J736: [ 42 -40   0  29 -23 -26  16  -7]
J723: [-23  44  25 -14  19  13   0  -2]
J374: [-31  34   6 -41  21  17 -17   9]
J508: [ 53 -22 -15  18 -31 -20  16   7]
J384: [ 23 -32 -10  10 -15 -23 -25   1]
J191: [ -3 -26 -32 -14   1  25 -35   6]
J302: [ 42 -40   0  29 -23 -37  23  29]
J918: [-34  37  44 -14  44   9  21  -1]
J681: [-34  37  44 -14  44   9  21  -5]
size: [-23  44  25 -14  19  13]  6
size: [ 53 -22 -15  18 -31]  5
size: [ 42 -40   0  29 -23 -37  23]  7
size: [-23  44]  2

J608: [ 36  42 -11  18 -43 -10]
J877: [-24  -5   2  44  -4  -8]
J832: [  2  -3  -1 -31  11  51]
size: [  2  -3  -1 -31  11  51]  6
size: [-24  -5]  2
size: [-24  -5   2  44  -4]  5
size: [ 36  42 -11  18]  4
size: [ 36  42 -11]  3

J703: [-10 -32 -12  15  -5  11  -9 -35   3   5   7  -9]
J765: [ -5  -4 -11  -5   4  -2  15 -45 -15  -8   6   6]
J412: [-12   7  -1   6   0 -24 -14 -14  -8 -18  12 -16]
J885: [-12   7  -1   6   0 -24 -14 -14  -8 -18   6   6]
size: [-12   7  -1   6   0 -24]  6
size: [-12   7]  2
size: [-10 -32 -12]  3
size: [ -5  -4 -11  -5   4  -2  15 -45 -15  -8   6   6]  12

J970: [-19   7  10 -24   9 -24  -5   3 -29  -1   7  -7]
J234: [ -1   2 -24 -36   2 -36   7  16  -1 -21  22  14]
J539: [  4  22  12   8  10   0  23 -12 -23  -6 -10  20]
J308: [  4  22  12   8  -1   0  23 -12 -23  -6 -10  20]
J85: [-45 -34 -11 -16   0   5   1 -14 -18   4   2 -12]
J468: [  4  36  24  -3  -7 -15   4  11 -23  -7   1  -3]
size: [ -1   2 -24 -36   2 -36   7]  7
size: [-19   7  10 -24   9 -24  -5   3 -29  -1]  10
size: [  4  22  12   8  10   0  23 -12 -23  -6 -10  20]  12
size: [  4  36  24  -3  -7 -15   4  11 -23  -7   1  -3]  12

J755: [  4   4 -37  -5  35  -5 -11  -1   1  -4   0  -4  -4   9  21   5  15  -9
  10   8   1  -6  32   7  56 -22 -11   7 -11 -18   2  -1  -6   1  -6 -20
  55   0  -5  -3  -3   3   5   3   5  10  -2   5  17 -11   7  -2]
J987: [ -3  21  -3  -2   4 -14  -2   4  -3   4  10  11  -3   0   1  -4  -1  -2
  -2   0  19  -5  41  16 -32  -9  -6   6  -3   0   3  26  -2 -16   4  -7
  24  13  -5  -2  -1  -3  -5   7  -8  14  -2  -5 -15  -4  -6 -10]
J993: [ -3   4   5  -1 -43  -2 -22  -6  -5   2   1  -5  16 -18  -8  -2  -4 -10
  11 -11 -19  -3   8  21  27   2 -17   4   7  10   6 -20 -10  19   6   2
   7  -7  20   9 -12   8  -8  11  -2  -3  -3   0 -26 -11  12  -9]
J864: [  8   1  20 -10 -12  -4  12  -7   2 -11   5   2   6  -6   3 -26  47 -13
  -3   6  31  -1 -18 -11 -22  11  22   2   5  21  -2  12   4   9 -10 -15
   2  -3   9   5   2  -3   0  -8   3 -25   8  -2  32   8  -4   5]
J327: [ -5  -2   7  -4  20  -3  -3   8   1   4  -6  22   5   9  17 -17  18  -8
 -11  -5   3   2  16  -4   8 -10  11   5 -11  -6  -1  -9  -4 -19   4  10
  -3  -7  -5  -7 -20  -9  -1 -12  14  -8   6   0  22   9  31   8]
size: [ -5  -2   7  -4  20  -3  -3   8   1   4  -6  22   5   9  17 -17  18  -8
 -11  -5   3   2  16  -4   8 -10  11   5 -11  -6  -1  -9  -4 -19   4  10
  -3  -7  -5  -7 -20  -9  -1 -12  14  -8   6   0  22   9]  50
size: [ -5  -2   7  -4  20  -3  -3   8   1   4  -6  22   5   9  17 -17  18  -8
 -11  -5   3   2  16  -4   8 -10  11   5 -11  -6  -1  -9  -4 -19   4  10
  -3  -7  -5  -7 -20  -9  -1 -12  14  -8   6]  47
size: [ -3   4   5  -1 -43  -2 -22  -6  -5   2   1  -5  16 -18  -8  -2  -4 -10
  11 -11 -19  -3   8  21  27   2 -17   4   7  10   6 -20 -10  19   6   2
   7  -7  20   9 -12   8]  42
size: [  4   4 -37  -5  35  -5 -11  -1   1  -4   0  -4  -4   9  21   5  15  -9
  10   8   1  -6  32   7  56 -22 -11   7 -11 -18   2]  31
size: [  4   4 -37  -5  35  -5 -11  -1   1  -4   0  -4  -4   9  21   5  15  -9
  10   8   1  -6  32   7  56 -22 -11   7 -11 -18   2  -1  -6   1  -6 -20
  55   0  -5  -3  -3   3   5   3   5  10  -2   5  17 -11]  50
size: [ -3  21  -3  -2   4 -14  -2   4  -3   4  10  11  -3   0]  14
size: [-5 -2  7 -4 20 -3 -3]  7

J677: [ 38   1  -4   8  56   7   0   3  -7   5  -5   1   1   5  -4 -20 -30  -5
  34 -17]
J857: [ 59  -1  -4   6  24  51  14   0  -7   6  -5   0   1  16  -7 -15  10  -6
   1  -6]
J338: [ 59  -1  -4   6  24  51  14   0  -7   5  -5   0   1  16  -7 -15  10  -6
   1  -6]
size: [38  1 -4  8 56  7  0]  7
size: [59 -1 -4  6 24 51 14  0 -7  5 -5  0  1]  13
size: [ 59  -1  -4   6  24  51  14   0  -7   5  -5   0   1  16  -7 -15  10  -6
   1  -6]  20

J733: [-15 -11  10 -24  -4  -4   3  -5]
J57: [-18 -32   0  11  26   0  15 -41]
J481: [-12 -12  -2   7 -14  -5   4  -8]
J873: [-60  23   0 -11  44 -27 -19  58]
J625: [-18 -32   0  22  26   0  15 -41]
size: [-12 -12  -2   7 -14  -5   4]  7
size: [-18]  1
size: [-15 -11]  2
size: [-18 -32   0  11  26   0]  6
size: [-18 -32]  2

J321: [  5 -13  20  16 -17 -16 -12 -14   1  20 -17  14   2  13  -5  -5   8 -23
 -37 -15   9  -5   8  34  -7  39 -25  -3  -3  11  21 -18  -6  -7  25]
J427: [-21  -7 -10  11   3  14 -15 -13  15  -7   2   8   4  26   4  15 -16 -42
 -10   8 -19 -47  -2  19  32   6 -10 -28  19  19  -1 -21   1   9  -2]
J111: [  4 -16   0  -6   9  20   0 -13   5 -20  -8 -16   7 -15   4   0  -7  -5
   1 -13 -26   5   6   3  21   3   5 -29  21  15  17 -19  -7  -1  12]
J811: [ -5 -24   2  -6  -1  10 -40   8  -4   0  -2  37   6   3  36  -2  26 -17
  -9   7  -5   4   6 -23  20   0  36 -11 -10  19   3  -7  15   3  -5]
J259: [-10   5  15 -32   1 -10 -23   3  24  36   9  11  25 -14  -6  24  -8 -11
  -3  12   8 -18  -1 -11   3   2 -31  20  -9   3  -9  -2  29   1  18]
size: [-21  -7 -10  11   3  14 -15 -13  15  -7   2   8   4  26   4  15 -16 -42
 -10   8 -19 -47  -2  19  32   6]  26
size: [ -5 -24   2  -6  -1]  5
size: [-10   5  15 -32]  4
size: [-10   5  15 -32   1]  5

J831: [-25  18  43 -11  32   4 -49 -15  37  19  13]
J648: [-42 -31 -37   9  20 -28  19 -22  -7  36  14]
J750: [-25  18 -49 -11  32   4 -49 -15  37  19  13]
size: [-25  18 -49 -11  32   4 -49 -15  37  19  13]  11
size: [-25  18]  2
size: [-25  18  43 -11  32   4 -49 -15  37  19  13]  11
size: [-42 -31 -37   9]  4

